Z_436: [153 153 160 153 140 146 150 153 138]
Z_327: [147 137 104 101 163 164 134 112 148]
Z_689: [171  96  93 102  63 128  80 219  64]
Z_286: [120 118 108 131 128 142  99 154  86]
Z_412: [ 99 126 160 153 103 143 115 116 129]
Z_843: [158 119 119 110 164  88 173 140  89]
Z_64: [126 173 139 126 141  57  88 140  92]
Z_73: [158 119 119 110 164  88 173 140 120]
dup Z_436:  => [153]
dup Z_843:  => [119]

Z_700: [180 155 130 192 158 110 193 166  97  92  85 142 183 137 179  97 145 157
 126 178 202  94 190  61 141  62 141 106  57 150  68 127 150 191 141  86
 189 199 192 116 181  73  84 102]
Z_689: [149 126  62 148 161 117 144 122 204 191 171  88 115  81 150 142  54 132
  57 148 144 141 165 121 123 204 174  68 194 199  94 192  91  95  63  51
 149  63  99 201 196  74 105 197]
Z_64: [111 135  98 151 172  94  56 130 124 147 128 116 103 112  74 138 120 197
  97 148 157 179  55 194 116 186 132 194 104 131 133  63 139 198  79 167
 113  88 104 193 181  83  68 171]
Z_843: [138 165 200 126 138 141 109  82  89 149 156  98  65 164 154 127 139 124
 168  59  58  79  74  59 144 197 139 130 141  61 166 171 146 125 142 164
 173  61 139 116 125 139 102 201]
Z_436: [ 96  91 168 118 193  72 183 187 115 143 114 164  72 172 111 155 162  95
 170 134  84 121  79 179  71 147 185 139 192  74  75  91  52 143  59 138
 202  77 117 107 173 123 133 132]
Z_412: [ 57 103 139 171 148 172 179  82  66 151 193 106 203  69 139 124  62  62
  59 125 180  62 148  52 145  69 177 141  59  74 190 125  85 160  68 157
  98 125 102 184 118 140  73 106]
Z_628: [191  91 140 171 204  80 163  62  75  63 185  66 108 144 100  74 169 133
 130 180 174 132 114 112  68 134 164 145 114 116 122  67 179 122 204 103
 122 138 107 185 197 120 122 162]
Z_652: [202 166 192 128  75 165 133 113 105 197 159 189 111 125 116 202 125 176
 187 105 137 168 184  59 114 186 152 160  95  64  67 156 130 162  77 129
 205  62 205 188 135  71 202 108]
asked: [ 96  91 168 118 193  72 183 187 115 143 114 164  72 172 111 155 162  95
 170 134  84 121  79 179  71 147 185 139 192  74  75  91  52 143  59 138
 202  77 117 107 173 123 133 132] => Z_436
asked: [138 165 200 126 138 141 109  82  89 149 156  98  65 164 154 127 139 124
 168  59  58  79  74  59 144 197 139 130 141  61 166 171 146 125 142 164
 173  61 139 116 125 139 102 201] => Z_843
asked: [191  91 140 171 204  80 163  62  75  63 185  66 108 144 100  74 169 133
 130 180 174 132 114 112  68 134 164 145 114 116 122  67 179 122 204 103
 122 138 107 185 197 120 122 162] => Z_628
asked: [149 126  62 148 161 117 144 122 204 191 171  88 115  81 150 142  54 132
  57 148 144 141 165 121 123 204 174  68 194 199  94 192  91  95  63  51
 149  63  99 201 196  74 105 197] => Z_689

Z_73: [ 95 124 112 162 159 158  93  93 129 128  93 169 159]
Z_64: [150 136 140 116 114 103 171 145 123 139 146 100 170]
Z_700: [ 77 143 140 172 169  83 100  84  77  77  95 116 162]
Z_327: [151 135 140 122 118 100 164 138 118 144 140 103 168]
Z_412: [ 73 142 149 148 145  73 146 108  80 195 120  89 195]
Z_436: [134 133 221 148 148 108 148  91  58 227 110  91 221]
Z_628: [148 133 132 148 148 108 116 107 148 162 115 121 143]
Z_652: [150 136 140 116 114 103 139 111  90 179 123 100 182]
dup Z_628:  => [148]
asked: [ 73 142 149 148 145  73 146 108  80 195 120  89 195] => Z_412
dup Z_700:  => [77]
asked: [150 136 140 116 114 103 171 145 123 139 146 100 170] => Z_64
asked: [151 135 140 122 118 100 164 138 118 144 140 103 168] => Z_327
asked: [ 95 124 112 162 159 158  93  93 129 128  93 169 159] => Z_73

Z_64: [137  75 143 105]
Z_533: [139  80 140 108]
Z_73: [135  93 156 136]
Z_436: [178  71 111 127]
Z_700: [169  57 105 153]
Z_689: [140  80 140 111]
Z_843: [140  83 120 132]
Z_412: [135  93 139 129]
Z_628: [133  67 112 132]
dup Z_689:  => [140]
asked: [135  93 139 129] => Z_412

Z_533: [126  75 147  64 177]
Z_412: [ 99 151 151  52 151]
Z_327: [106 141 106 106 141]
dup Z_412:  => [151]
asked: [ 99 151 151  52 151] => Z_412
asked: [126  75 147  64 177] => Z_533

Z_412: [172  95 111 118 191 172  75  73 154]
Z_689: [ 95  95  95  95  95 167 171  95 166]
Z_286: [137 137 137  80 135  38 101 144 137]
dup Z_412:  => [172]
dup Z_689:  => [95]
dup Z_286:  => [137]
asked: [172  95 111 118 191 172  75  73 154] => Z_412
asked: [137 137 137  80 135  38 101 144 137] => Z_286
asked: [ 95  95  95  95  95 167 171  95 166] => Z_689

Z_73: [116 104 142  61 146  84  77 125  79 184  98  47 151 119 104 175 136 153
 102 147  85 164 127 149 137  95 143  44 164 143  26 134 152  98  72 128
 185 124 159]
Z_689: [104 118 152  53 150  98 108 123 105 199  91  59 122  96 106 189 126 136
 113 150  83 177 105 153 133  88 162  45 159 144  47 139 173  93 103 138
 182 135 148]
Z_327: [120 111 138  67 123  92 110 136  83 172  94  29 129 100  97 187 126 143
  83 175 108 160 100 172 154  75 156  31 154 131  56 130 179 107 103 143
 171 127 143]
Z_412: [165  63 186  83  99  89 118 184 104  97 113 166 111 125 133  88 126 149
 140 104 142 213 138 166 127 133 172 153 220 160 156  75 140  59 150 175
 151  68 142]
Z_843: [166  61 184 105 108  75 118 189 104 113 123 176 146 130 136  77 120 123
 153  80 155 229 157 171 177 117 181 137 210 189 164  74 120  79 121 105
 145 105 154]
Z_286: [178  70 179 122  88 101 141 184  90 110 148 190 112 113 142  75 121 167
 141  79 162 225 170 180 120 135 194 125 192 168 160  82 150  40 166 189
 154 102 103]
Z_64: [129 104 140  68 124 103 106 141  87 172  93  34 136 109  98 184 122 149
  90 162 100 148  97 170 142  72 157  39 162 123  47 125 173 103  95 134
 168 128 140]
Z_652: [169  73 183 120  97  90 132 195 107 108 129 187 148 136 144  59 131 134
 157  78 149 219 136 181 168 108 189 145 214 182 163  79 126  84 121 198
 144 100 150]
Z_628: [159  65 183  97  90  78 118 196 100 114 124 182 138 132 144  62 119 127
 150  74 149 225 143 179 171 112 188 148 207 184 164  85 126  81 117 190
 153  94 150]
Z_436: [173  62 187  97 109  95 125 191  87 127 128 165 118 127 129  65 140 142
 154  71 142 193 157 157 147 101 191 162 202 161 148 142 125  63 149 172
 162  77 142]
asked: [129 104 140  68 124 103 106 141  87 172  93  34 136 109  98 184 122 149
  90 162 100 148  97 170 142  72 157  39 162 123  47 125 173 103  95 134
 168 128 140] => Z_64
asked: [173  62 187  97 109  95 125 191  87 127 128 165 118 127 129  65 140 142
 154  71 142 193 157 157 147 101 191 162 202 161 148 142 125  63 149 172
 162  77 142] => Z_436

Z_700: [181 120 154  41 131]
Z_73: [194 194 135 138 138]
Z_533: [148 148  99 133  74]
Z_436: [105  86  79  86  86]
Z_689: [ 74 113 153  74 120]
Z_327: [204 155 141 143 141]
dup Z_533:  => [148]
dup Z_327:  => [141]
dup Z_689:  => [74]
asked: [ 74 113 153  74 120] => Z_689
dup Z_436:  => [86]
asked: [148 148  99 133  74] => Z_533

Z_689: [173 200 156 148 126 237 120  89 123]
Z_73: [ 98 116 103 146 135  91 143  66 159]
Z_843: [173  89 156 148  89 237 120  89 200]
dup Z_843:  => [89]
asked: [173 200 156 148 126 237 120  89 123] => Z_689

Z_652: [101 202 133 136 122 116  89 131 110 158 132 162 100 184 127  94 117 100
  95 100 118 122 138 109 163 152  78 123 104 126  98 145 143 147 108 164
 117  89 155 112 113 160 119  94 152 157 151 115  94 121  90  65 137]
Z_689: [118 202 133 136 122 116  89 131 110 158 132 162 100 184 127  94 117 100
  95 100 118 122 138 109 163 152  78 123 104 126  98 145 143 147 108 164
 117  89 160 112 113 160 122 141 107  88 132 166 168 100  39 132 132]
Z_436: [101 202 133 166 122 116  89 131 110 158 132 162 100 184 127  94 117 100
  95 100 118 122 138 109 163 152  78 123 104 126  98 145 143 147 108 164
 117  89 155 112 113 160 122 141 107  88 132 166 168 100  39 125 132]
asked: [118 202 133 136 122 116  89 131 110 158 132 162 100 184 127  94 117 100
  95 100 118 122 138 109 163 152  78 123 104 126  98 145 143 147 108 164
 117  89 160 112 113 160 122 141 107  88 132 166 168 100  39 132 132] => Z_689
asked: [101 202 133 166 122 116  89 131 110 158 132 162 100 184 127  94 117 100
  95 100 118 122 138 109 163 152  78 123 104 126  98 145 143 147 108 164
 117  89 155 112 113 160 122 141 107  88 132 166 168 100  39 125 132] => Z_436

Z_412: [144 133 122 157 120 117 128  75 123 144 144 162 131 109 137 128 129 146
 108  95 189 116 117 160 127 137 170 138 137 182 106 135 113 125 137  85
 139 138 133 115 121 141 116 129 179 134 142 107  87 124 136  84 171 141]
Z_73: [ 82 143 106 119 123 150  99 123 137 165 138 144  99 153 145 115 101 133
 124 178 112 127 116 115  86 110 166 147 121  79 111 120 124 184 152 103
 150 117 136 127 142 112  94 157 164 133 187 126  67 159 123 118 165 111]
Z_64: [123 121 116 126 123 109 142 166 144 114 117  86 116 143 121 140 166 148
  90 108 106 131 116 126 157  99 123 144 106  88 154 106 140 145 158 174
 145 166 133 125 136 159 116  99 185 112 139 122 114 128 123  60  78 131]
Z_286: [153 139 109 133 135 138 122 201 135 158 121 102 122 182 172 119 144 148
 135 136 109 131 192 174 151 125  94 108 113  50  60 192 107 158 145  69
 132 130 133 115 121 114 136 113 158 124 143 130 180 131 128 129 163 111]
Z_700: [ 82 143 106 119 123 150  99 123 137 165 138 144  99 153 145 115 101 133
 124 178 174 127 116 115  86 110 166 147 121  79 111 120 124 184 152 103
 150 117 136 127 142 112  94 157 164 133 187 126  67 159 115 148  83 129]
Z_628: [144 133 122 157 120 117 128  75 123 144 144 162 131 109 137 128 129 146
 108  95 189 116 117 160 127 137 170 138 137 182 106 135 113 125 137  85
 139 138 133 115 121 141 116 129 196 102 162 131  92  91 117 131 116  99]
asked: [ 82 143 106 119 123 150  99 123 137 165 138 144  99 153 145 115 101 133
 124 178 174 127 116 115  86 110 166 147 121  79 111 120 124 184 152 103
 150 117 136 127 142 112  94 157 164 133 187 126  67 159 115 148  83 129] => Z_700
asked: [ 82 143 106 119 123 150  99 123 137 165 138 144  99 153 145 115 101 133
 124 178 112 127 116 115  86 110 166 147 121  79 111 120 124 184 152 103
 150 117 136 127 142 112  94 157 164 133 187 126  67 159 123 118 165 111] => Z_73

Z_533: [151 117 134 147 131 110 126 165 148 140]
Z_64: [ 95 135 148  54 180 111 140 165 172 114]
Z_73: [133 146 133 133 142 133 164 133 215 215]
Z_327: [171  96 127 161 113 112 130  76  60 133]
Z_700: [139  99 113 162 140  89  97 105 125 135]
Z_628: [128 150  94  77 150 157 153 131  73  99]
Z_436: [174 144 111 232  78 185  89 217  86 115]
asked: [151 117 134 147 131 110 126 165 148 140] => Z_533
dup Z_628:  => [150]
asked: [128 150  94  77 150 157 153 131  73  99] => Z_628

Z_843: [187 140 217 107]
Z_436: [124 164 137  92]
Z_689: [152 172 164 164]
Z_327: [171 129 181 129]
Z_73: [ 90 197  66  66]
Z_700: [ 99 194 107  78]
Z_628: [ 95 183 115  69]
Z_64: [142 142 142 138]
Z_533: [174 156 197 108]
dup Z_327:  => [129]
dup Z_73:  => [66]
dup Z_64:  => [142]
dup Z_689:  => [164]
asked: [124 164 137  92] => Z_436

Z_533: [162 170 170 170 114]
Z_327: [112 112 115 112 147]
Z_412: [ 74 146 182  70 137]
Z_73: [191 133  79  79  79]
Z_64: [ 49 137  49 206  49]
Z_843: [145 122 119 132 125]
Z_652: [162 121 106  84 176]
Z_700: [153 143 103  65 145]
Z_628: [122 131 123 166  52]
Z_689: [110 130  83 111 132]
dup Z_533:  => [170]
dup Z_73:  => [79]
asked: [ 74 146 182  70 137] => Z_412
dup Z_327:  => [112]
asked: [112 112 115 112 147] => Z_327
dup Z_64:  => [49]
asked: [110 130  83 111 132] => Z_689

Z_286: [ 71 230  71  71  48]
Z_628: [111 174 137  96  90]
Z_64: [116  95  95  95 114]
Z_412: [154 103 107 164 138]
dup Z_64:  => [95]
asked: [ 71 230  71  71  48] => Z_286
dup Z_286:  => [71]

Z_286: [113  98 165 128 159 138 165  81 110 140 128 157  74 150 117  76 168]
Z_436: [113  98 165  60 159 138 225  81 110 140 117 157  74 150 117  76 168]
Z_843: [114  99  99  62 158  62 222  83  99 139 118 156  62 149 118  78  62]
dup Z_436:  => [117]
asked: [113  98 165 128 159 138 165  81 110 140 128 157  74 150 117  76 168] => Z_286
asked: [113  98 165  60 159 138 225  81 110 140 117 157  74 150 117  76 168] => Z_436
asked: [114  99  99  62 158  62 222  83  99 139 118 156  62 149 118  78  62] => Z_843

Z_652: [137 110  91 124]
Z_689: [120 104  98  96]
Z_327: [136 119 214 136]
Z_628: [131 129 183 130]
Z_843: [115 103  95  81]
Z_436: [117 118  83 103]
Z_700: [123 129  67 129]
Z_286: [121 103  71  97]
dup Z_700:  => [129]
asked: [115 103  95  81] => Z_843
dup Z_327:  => [136]

Z_327: [ 89 126  89 208]
Z_533: [64 64 89 64]
Z_689: [192 145  92 204]
dup Z_533:  => [64]
dup Z_327:  => [89]

Z_628: [ 41  41 128  51]
Z_286: [172 194 122 120]
Z_652: [183 168 158  41]
Z_412: [157  39  63 111]
Z_327: [174 227 185 174]
Z_689: [181  61 170 151]
Z_533: [172 194 122  82]
Z_64: [ 96 115 142 142]
Z_436: [108 100 100 100]
Z_700: [119 112 102  74]
Z_843: [ 44 150  55  63]
Z_73: [120 120 120 120]
dup Z_73:  => [120]
dup Z_436:  => [100]
dup Z_64:  => [142]
dup Z_628:  => [41]
dup Z_327:  => [174]

Z_436: [123 140  65  65  65]
Z_628: [123 118 125  69 166]
Z_652: [130 105 129  58 169]
Z_64: [134 134 134 134 145]
Z_286: [ 43  43  43  43 172]
Z_689: [58 58 58 58 58]
Z_327: [127 145 126 201  80]
Z_533: [118 118 118 118 118]
Z_843: [133 169 133 216  65]
dup Z_533:  => [118]
dup Z_689:  => [58]
dup Z_436:  => [65]
dup Z_64:  => [134]
dup Z_843:  => [133]
dup Z_286:  => [43]
asked: [123 118 125  69 166] => Z_628

Z_652: [130 120 126 130 121 135 122 140 132]
Z_843: [134 124 157 113 140 140 113 153 114]
Z_286: [ 46 131 187 137 118 155 181 148 150]
Z_533: [149 118 112 130 163 124 138 138 136]
Z_412: [ 44 115 188 125 138 132 130  92 166]
Z_700: [105 141 173 121 122 136 173 125 133]
dup Z_533:  => [138]
dup Z_700:  => [173]
dup Z_652:  => [130]

Z_436: [106 128 160 148 136 160  67 177 180 134  68 150 102 128 169 153 122 128
 123 109 158 150 191 118  72  99 202  85 128  43 128]
Z_700: [114  84 124 149  80  33 128 106 166  84  49  77  80  81 168 120 184  90
 140 128 111 142  59  96 134  79 140 170 128 128 187]
Z_73: [165 144 140 130 131 167 150 159 165 136 119 128 101 154 128 129 128 119
 129 131 142 128 154 144 134  92 128  85 128 114 159]
Z_628: [128 144 142 135  87 128 128 127 128 128 119  79  70 128 128 124 128 128
 137 152 128 129 178 128 128 139  95 120 159 132 157]
Z_64: [ 86  90 150 128 121 131 128  92  78 120 132 136 128 143 150 175 123 127
 141 132 116 128 137 162 148  72 203 129 111 111 135]
Z_689: [113 128 136  84 119 128 128 122 128 169 120 131 154 185 134 135 159 128
 140 121  96 128 123  84 128 125  91 116 128 143 130]
Z_327: [174 128 104 158 110 161 123 128 158 128 117 111 107 121 144  87 120 102
  77 128 125 139 162 128 139 129 107  91 154 128 163]
Z_533: [134 146 148 177 143 169 188 149 134 124 119 165 134 145 147  91  88 128
 201 116 134 128 163 116 124 167 128  92  77 147 172]
Z_286: [148 114 122 108 128 122  97 121 128 110 111 112 128  90  84 110 142 119
  98 140 138 164 128 126  97 128 131 138 124 128 127]
Z_412: [166 124 137 124 114 104  70 122 129 110 102  88  77  93 137 128 146 118
 128 129 128 122 127 108 117 122 156 155 119 123 149]
Z_652: [119 113 148 122 106 128 117 128 150 149 142 172 142 156 130 136 128 109
 157 122 145 103 139 145 146  92 155 138 136 113  96]
Z_843: [ 86  90 150 128 128 131 128  92  78 120 132 136 128 143 150 175 123 127
 141 132 116 128 137 162 148  72 203 129 111 111 135]
dup Z_628:  => [128]
asked: [174 128 104 158 110 161 123 128 158 128 117 111 107 121 144  87 120 102
  77 128 125 139 162 128 139 129 107  91 154 128 163] => Z_327
asked: [113 128 136  84 119 128 128 122 128 169 120 131 154 185 134 135 159 128
 140 121  96 128 123  84 128 125  91 116 128 143 130] => Z_689

Z_327: [113 131 171 113 130]
Z_843: [102 116 163 134 136]
Z_628: [102 122  72 116 115]
Z_64: [139 139  45  74 125]
Z_73: [140 128 153  98 144]
Z_436: [124 126 101 106 110]
Z_533: [113 124 146  90 130]
Z_412: [190 131  36  72 117]
dup Z_327:  => [113]
dup Z_64:  => [139]
asked: [102 116 163 134 136] => Z_843

